Each run below is a few steps of one of 7 hidden systems, one row a step.
fabep, seq 1, 8 rows:
[381 282 143 169 -68 -291 -337 -24 505 221 154 -154 1 8 -64 -131 233 -620 114 -279 -184 138]
[116 -307 64 -153 54 142 -144 293 3 -106 -10 165 379 27 668 -425 -379 36 -105 260 -11 268]
[-397 -85 328 -213 -172 -394 2 398 274 -66 284 65 170 -225 -539 193 -195 258 149 55 -82 -211]
[36 285 -48 -365 195 -29 -143 358 327 251 -222 -244 -215 299 277 148 306 -314 331 -270 -115 260]
[-261 -450 355 -128 -80 407 224 -193 5 -68 -290 158 352 311 313 -128 -211 186 289 245 183 85]
[-235 -5 -223 -73 23 -128 519 172 267 -340 39 -403 2 -149 -576 70 63 68 146 -160 77 -507]
[-55 306 -240 -82 488 269 -38 52 -319 112 -266 -77 -302 131 485 386 198 171 16 -360 143 67]
[-97 -254 369 531 -176 312 124 -709 -66 1 -45 198 210 104 -161 19 47 56 174 -114 223 -96]
gos, seq 2, 8 rows:
[158 151 497 16 -118 -443 -240 31 329 -35 359 -13 463 -341 -282 -186 -322 -181 -15 -38 -82 -194]
[-63 -233 -58 -190 5 -387 -269 656 365 -115 525 -41 28 -82 289 -163 -113 -34 -39 -88 -38 272]
[-390 -137 460 -208 -9 -20 -121 582 315 145 -167 350 297 4 -61 111 -221 331 304 44 -146 48]
[-190 102 220 -553 -26 -262 172 232 537 -4 -39 -438 65 179 -217 87 67 -260 485 -69 -50 -96]
[-429 -324 -229 -447 215 208 311 361 44 -208 -77 -219 -131 312 392 132 30 258 234 -34 224 100]
[-389 93 83 44 159 327 362 -50 29 42 -469 -12 -25 99 -323 398 194 299 350 -258 113 -331]
[134 261 -211 -24 288 189 249 -412 1 -78 -187 -539 -156 217 218 116 324 -302 185 -415 239 -129]
[-65 -257 -179 377 226 452 255 -434 -408 -279 -8 7 81 31 378 8 -56 305 -152 -217 422 -135]
mubur, seq 3:
[71 -498 -298 14 -124 -66 78 206 57 -402 410 -73 145 -93 281 -512 -245 -32 -274 242 63 117]
[-172 186 -1 -140 -105 -356 -156 548 4 130 89 278 -103 -336 -535 225 -130 276 -181 205 -318 -127]
[158 254 352 -287 -102 -277 -431 -161 156 369 142 -77 -165 257 185 125 157 -457 192 -5 -93 429]
[-213 -656 76 -223 -287 146 281 7 209 -227 56 -50 199 326 191 -370 -139 -61 208 360 111 199]
[-227 170 -170 -416 -65 -134 391 308 -2 -114 -258 -148 -106 -153 -635 183 -64 199 42 299 -169 -395]
[-76 329 81 -339 126 4 -171 -311 -334 300 -98 -126 -437 292 226 503 245 -47 134 -102 89 260]
[-116 -525 114 331 -224 496 283 -512 1 -55 -206 146 113 381 92 -190 113 -17 206 124 186 125]
[192 214 -444 48 80 131 483 -29 -164 -267 -377 -228 45 -266 -388 -192 -56 9 -245 134 -88 -533]
fifot, seq 4:
[67 -18 58 -285 -137 -466 -318 -36 -330 -87 664 0 -65 -220 97 28 -316 80 -367 297 30 166]
[-48 -73 37 -7 -272 -253 -414 447 239 353 165 371 -302 87 -179 95 203 -76 31 181 -337 455]
[289 138 266 -436 -214 -14 -109 28 209 216 -380 1 244 145 9 -358 -155 -408 129 475 -331 162]
[-258 -238 26 -757 -201 -260 192 -2 -97 -216 335 -320 -73 141 64 0 -230 23 73 457 122 100]
[-382 -38 -281 -351 -51 1 128 482 19 173 -205 94 -507 220 -308 367 286 220 154 200 -187 127]
[55 235 150 -291 -38 357 184 -391 -153 260 -714 -35 -50 325 -57 98 133 -186 270 243 -121 6]
[-104 -334 -266 -149 -156 194 465 -594 -347 -335 124 -331 -189 254 25 -39 39 -31 -31 257 318 -33]
[-135 -20 -585 221 24 143 215 99 -452 -46 -124 214 -466 -99 -306 235 200 391 -311 156 -48 -111]
mubur, seq 5 (8 x 22):
[-265 -254 384 -89 -213 -536 -132 -2 193 -147 764 -77 139 -141 -240 115 -185 90 71 -30 160 -8]
[-66 -23 -240 -227 -51 -83 -68 715 529 158 -173 -25 -251 236 -76 -38 329 -239 247 1 -312 259]
[-166 58 569 -637 25 33 -16 -32 -77 108 -263 0 413 123 242 50 -421 94 263 298 28 16]
[-357 -217 -59 -170 -124 -139 395 -228 205 -221 313 -463 -221 191 -372 237 245 -47 327 -159 284 -140]
[-149 70 -334 -169 231 455 222 333 -74 137 -705 84 -242 277 180 135 207 185 159 28 -120 67]
[-27 191 472 67 66 201 141 -745 -323 26 -212 -13 314 -29 -56 171 -181 122 102 -50 224 -296]
[96 -127 -593 443 133 167 301 -205 -7 -267 156 -323 -310 67 23 -51 398 -137 -115 -380 229 -107]
[99 142 -120 325 283 400 -104 226 -320 90 -443 482 128 -208 262 -55 -164 393 -311 21 -132 -59]
mes, seq 6 (8 x 22):
[-4 -319 -300 121 -407 -110 169 -264 140 -78 339 -197 -470 230 -374 -48 400 -334 36 145 6 197]
[107 123 -328 -120 68 382 147 310 -242 124 -715 268 -60 33 47 -146 -39 177 -143 378 -313 10]
[75 289 403 -186 -190 -244 -62 -731 -395 106 156 -70 -17 -101 -352 236 -130 -41 -64 230 66 -133]
[149 -281 -557 305 -213 76 21 -55 16 -7 177 10 -518 237 3 -160 437 -269 -153 92 -70 369]
[157 139 59 -23 -24 273 -9 115 -295 132 -578 463 245 -138 -53 -184 -294 222 -211 471 -296 -64]
[229 309 157 -117 -218 -485 -186 -525 -158 76 442 -231 -173 -148 -353 133 -6 -304 -166 101 5 -29]
[51 -351 -442 99 -166 152 -138 303 -42 72 28 259 -427 259 277 -175 256 -67 -184 257 -158 517]
[66 196 404 -145 -197 -18 -34 32 -53 199 -405 342 367 -198 -400 -107 -326 98 -18 457 -334 -178]
perif, seq 7:
[189 387 -45 -225 186 -103 -138 639 513 174 -323 -145 93 -11 60 -120 111 -323 198 -189 -327 9]
[-257 -147 485 -525 126 -16 18 -50 -35 -121 91 -137 408 91 480 35 -420 160 255 60 267 20]
[-361 -322 -244 -106 -114 -158 378 268 451 -251 286 -353 -235 138 -363 84 280 -41 287 -186 106 -93]
[1 348 -217 -251 429 333 196 346 2 44 -681 -145 32 79 307 75 61 70 162 -208 -61 -167]
[-286 -173 367 33 70 180 266 -688 -172 -178 129 -209 224 131 126 190 -72 149 252 -214 473 -177]
[66 -195 -635 467 63 165 344 85 239 -276 40 -247 -244 50 -114 -176 395 -182 -73 -323 85 -130]
[90 325 -10 291 450 342 -6 37 -301 14 -443 209 287 -283 248 71 -178 344 -178 -279 38 -281]
[59 -74 326 509 -60 -177 -159 -593 77 -48 551 -54 112 -86 -60 73 52 -135 27 -448 304 -58]
mes, seq 8:
[-28 321 -594 -147 98 40 191 223 -313 56 -272 -63 -531 -52 -294 303 265 162 -194 101 -166 -141]
[-12 119 373 45 -86 292 -157 -624 -407 348 -298 309 -101 258 111 261 80 50 99 141 35 224]
[366 -211 -199 376 -359 89 289 -529 87 -165 42 -140 14 62 -324 -442 127 -419 -131 228 -63 -74]
[244 227 -547 -56 152 56 28 201 -515 -69 -138 104 -210 -292 64 -71 -142 207 -552 282 -155 -77]
[12 177 380 227 -169 -184 -457 -346 -320 346 239 449 -141 -92 -187 326 5 117 -127 71 -67 202]
[430 -115 -126 264 -321 -62 -193 -24 363 139 50 52 -34 144 -7 -460 202 -587 -54 160 -264 353]
[122 33 -101 -457 -61 -129 -22 341 -224 -113 -56 109 195 -214 112 -297 -442 141 -338 596 -216 -11]
[-207 153 181 -233 -218 -508 -257 75 -61 224 397 96 -363 -78 -495 438 63 78 -7 132 -143 101]
gos, seq 9:
[-192 -36 305 514 185 -6 -243 224 189 62 170 346 219 -231 -33 231 -23 353 69 -539 87 -95]
[266 212 342 62 175 -132 -196 109 570 31 1 -237 446 -58 230 -260 -63 -426 242 -424 -35 -96]
[-227 -344 103 -229 155 -124 97 255 99 -394 395 -184 402 -126 396 -156 -406 236 21 -78 293 -97]
[-373 -10 114 160 184 -143 4 546 354 -31 98 88 86 -230 -294 302 49 348 196 -484 30 -255]
[11 244 290 -228 320 20 -159 211 422 133 -153 -245 202 174 449 61 62 -236 404 -476 55 67]
[-359 -423 196 -131 72 188 393 -112 166 -363 115 -241 364 125 226 -77 -224 196 307 -129 380 -193]
[-224 140 -285 189 351 13 293 394 231 -206 -60 -203 -26 -214 -248 196 137 237 83 -541 98 -466]
[-35 303 220 -8 485 142 -170 -119 -41 116 -90 -121 82 71 588 278 68 27 213 -594 250 26]
geter, seq 10, 8 rows:
[170 -289 5 488 131 351 -215 -246 -138 -9 97 234 157 98 701 -236 -13 4 -138 -204 218 300]
[181 -38 165 419 -161 -174 58 -126 144 -199 222 70 451 -468 -453 -298 -282 6 -206 15 -49 -381]
[249 467 -195 -238 265 -402 -408 418 -99 63 254 -92 -118 -287 318 49 -105 -67 -308 -120 -150 90]
[-186 -306 550 127 -90 0 -429 136 278 232 211 410 230 159 351 -11 -73 80 233 -116 18 423]
[132 -1 124 -176 -251 -257 172 177 610 -106 -1 -307 293 -48 -418 -364 -76 -435 210 136 -216 -206]
[-280 99 -103 -781 267 -137 48 500 -118 -101 4 -234 -51 36 380 190 -238 238 66 113 67 10]
[-510 -212 335 46 -103 39 18 53 258 196 8 167 -148 269 -283 417 287 205 465 -232 78 95]
[174 71 -291 -74 17 250 420 -71 321 -89 -441 -439 -46 249 -81 -225 309 -451 257 -74 -51 -182]
fifot, seq 11:
[-214 103 -68 -433 358 -188 -48 681 63 -167 96 -148 172 -227 327 91 -298 289 -4 -139 39 -139]
[-425 54 519 -66 98 -33 -116 174 383 225 -75 95 74 150 -96 389 138 141 519 -388 59 9]
[89 -59 -112 -2 110 272 342 49 511 -154 -367 -403 198 239 141 -299 195 -395 369 -267 43 -131]
[-275 -120 -103 -199 333 213 407 120 -201 -398 -95 -190 266 -124 266 48 -327 460 9 -107 321 -373]
[-313 158 17 304 221 -1 92 -32 50 26 70 -39 -186 -97 -319 535 273 267 200 -599 197 -278]
[300 121 -139 526 269 447 24 -199 155 72 -393 -19 115 114 382 -176 267 -250 88 -496 57 -7]
[30 -252 104 367 99 154 213 -275 -105 -374 189 2 522 -258 123 -268 -352 210 -177 -112 295 -336]
[-12 208 -194 371 209 -337 -154 289 68 -104 464 -69 -113 -430 -184 211 87 160 -228 -514 58 -234]
perif, seq 12 (8 x 22):
[76 -283 79 241 -330 247 -130 19 -153 184 -239 620 70 39 -36 -245 -108 114 -200 510 -267 280]
[269 297 101 -166 -303 -422 -116 -257 -170 85 160 -15 -40 -265 -551 -61 -150 -201 -263 440 -267 -130]
[76 4 -148 -295 -112 -198 -410 193 -273 210 257 164 -438 150 338 81 46 -34 -226 330 -143 551]
[-195 -204 330 -164 -407 47 -38 122 64 274 -275 445 18 166 -378 8 -66 111 156 561 -315 194]
[243 275 -78 -564 -265 -288 72 -216 -129 36 -55 -341 -185 54 -273 -71 -19 -393 -64 496 -190 7]
[-244 -239 -213 -425 -85 88 -11 52 -483 54 49 157 -414 263 292 186 -10 303 -124 463 28 380]
[-174 4 71 -24 -355 124 237 -211 -46 231 -393 194 -242 212 -679 208 236 54 192 365 -213 -33]
[409 270 -253 -262 -63 124 94 -492 -400 66 -256 -231 -245 171 129 -143 80 -362 -197 363 -72 97]
fabep, seq 13 (8 x 22):
[-51 180 362 -789 58 45 50 1 -9 139 -366 -184 187 241 278 34 -218 -105 318 315 -43 85]
[-497 -567 -32 -284 -212 40 405 33 201 -239 213 -214 -157 342 -122 91 111 129 322 121 226 62]
[-194 138 -379 -45 194 361 381 353 50 21 -667 -22 -220 102 -217 168 276 195 151 -76 -145 -232]
[-36 240 174 -173 133 220 232 -760 -461 -1 -238 -231 -22 149 70 292 -15 80 122 -39 275 -186]
[-31 -376 -439 551 -75 186 327 -379 -63 -288 277 -150 -259 98 -115 -45 311 -21 -106 -225 288 -62]
[279 361 -344 488 254 246 9 7 -361 17 -334 249 -6 -341 -81 -6 6 195 -417 -133 -120 -275]
[297 287 272 192 -50 -250 -313 -687 -346 65 440 -22 24 -195 6 102 -116 -153 -249 -75 128 13]
[279 -285 -250 538 -194 -113 -301 132 210 -43 453 186 -96 -52 152 -360 135 -250 -283 -56 -95 330]
geter, seq 14:
[35 -66 -302 600 29 337 -20 -350 -403 109 -93 334 -359 61 10 176 340 180 -218 -132 86 94]
[490 123 -103 606 -73 242 1 -538 -228 17 -192 166 141 -155 -52 -332 24 -205 -327 55 -72 -103]
[353 96 -138 144 3 -183 -220 -266 -471 -146 370 81 74 -353 176 -187 -331 32 -591 198 32 -14]
[138 3 77 333 -140 -252 -551 276 -34 215 351 515 -36 -281 -36 -48 -94 119 -339 97 -232 268]
[375 138 332 -48 -207 -220 -455 140 301 291 -25 181 242 -32 54 -336 -124 -413 -20 251 -368 299]
[-19 -212 278 -627 -257 -333 -139 200 109 -46 283 -67 210 58 143 -232 -394 -105 18 504 -90 245]
[-381 -136 93 -509 -217 -296 -23 614 250 117 59 130 -166 76 -372 170 -30 169 176 325 -246 140]
[-138 142 122 -544 -87 90 65 172 229 301 -503 -63 -192 403 -80 170 237 -170 418 224 -225 205]

Which system made each run below?
seq 15, 2 rows:
[-141 -248 18 -314 -196 -258 61 -458 -399 -249 633 -217 -188 34 85 121 -182 94 -181 266 320 103]
[-163 -112 -463 190 -98 125 46 474 109 163 -200 271 -507 164 -311 131 449 82 -19 67 -273 187]

perif
seq 16 (2 x 22):
[-95 -8 -293 85 44 140 180 499 515 89 -357 -81 -238 242 -174 28 470 -178 320 -256 -209 48]
[49 218 275 -303 278 311 223 -244 -183 -63 -493 -157 462 14 357 -87 -344 81 119 14 128 -267]

perif
seq 17, 2 rows:
[-215 -358 174 -273 -417 -81 -97 -218 -296 128 228 274 -233 244 -72 106 -50 134 -9 579 -15 402]
[87 81 -268 -222 -366 -85 118 98 6 167 -295 59 -364 126 -568 -43 209 -203 -47 542 -406 85]

perif
seq 18, 2 rows:
[-56 -239 255 540 -288 0 -4 -640 -233 -26 307 286 47 -118 -421 92 -22 179 -131 40 157 -109]
[519 243 -512 393 26 -172 -194 39 -20 -8 182 -78 -252 -208 -51 -228 228 -380 -437 -120 -193 45]

fifot
seq 19, 2 rows:
[-421 120 88 -484 168 -275 223 418 200 -156 82 -314 54 -115 -282 317 -122 254 252 -162 108 -337]
[-303 57 -41 -117 257 99 41 238 287 156 -131 -178 -288 314 139 397 416 2 429 -493 122 120]

geter
seq 20:
[-68 -185 82 607 -27 54 -274 158 430 203 134 247 -114 149 14 60 389 -115 191 -479 -13 283]
[356 209 207 51 163 218 22 66 182 1 -456 19 613 -148 198 -446 -307 -154 -3 -1 -154 -219]

fabep
seq 21 (2 x 22):
[245 -74 -423 306 27 245 -212 334 131 189 -188 211 -287 201 331 -201 355 -259 -101 -36 -221 430]
[84 42 481 -216 -134 -8 -54 -143 -209 21 -166 245 535 -186 0 -248 -551 133 -123 457 -102 -121]

mes
seq 22:
[436 172 -341 -59 -159 -345 -235 -67 -248 4 331 -69 -260 -163 -33 -199 -7 -309 -482 325 -199 175]
[-3 -126 15 -49 -272 -99 -386 265 -233 259 88 536 -212 -18 -10 10 -73 192 -267 494 -288 430]

mes
seq 23 (2 x 22):
[-186 -427 -349 -289 -12 8 150 696 353 -220 55 -105 -9 150 284 -279 -35 17 67 135 -38 197]
[-337 236 466 -434 1 -184 -29 275 -9 173 -195 144 166 -140 -380 348 -266 344 192 142 -131 -221]

mubur
seq 24 (2 x 22):
[289 -220 -197 509 -170 424 321 -545 -134 -177 -250 45 123 57 -47 -435 63 -169 -159 135 36 -109]
[231 236 -284 81 91 -74 63 -216 -575 -196 113 10 14 -437 -110 -27 -279 243 -550 185 13 -304]

geter
seq 25 (2 x 22):
[-90 -108 -75 -407 -95 7 1 -461 -426 26 192 -193 -416 382 349 208 111 -59 -3 250 220 375]
[-184 -427 -84 249 -372 368 344 -239 -86 9 -311 316 -131 226 -417 -68 145 156 69 417 -59 25]

mubur
seq 26, 2 rows:
[-316 -182 208 -41 -25 283 -48 -191 9 297 -204 141 -268 492 209 348 308 63 410 -123 115 372]
[37 -211 -108 210 -136 378 550 -266 227 -216 -454 -145 274 111 -302 -358 73 -160 193 101 8 -331]

fabep
seq 27 (2 x 22):
[-79 393 -275 -539 284 25 218 -90 -314 -29 -178 -461 -373 125 124 376 136 15 44 -77 132 -123]
[-356 -449 -69 405 -2 402 157 -281 -121 -22 -7 206 -235 321 130 248 305 286 156 -211 297 166]

geter
seq 28 (2 x 22):
[178 529 217 -374 200 -434 -507 211 -94 219 212 -31 22 -221 279 174 -216 -80 -136 -68 -113 129]
[-171 -478 335 54 -239 -144 -305 199 429 114 406 190 70 254 231 -111 45 -135 257 -27 35 498]

geter
seq 29:
[93 274 -47 -13 -194 -211 -21 -526 -132 193 133 -212 -486 107 -453 331 394 -278 28 -23 -9 24]
[319 -211 -466 243 -107 388 57 -236 -251 -24 -200 127 -189 218 345 -361 180 -196 -266 268 -37 314]

fabep
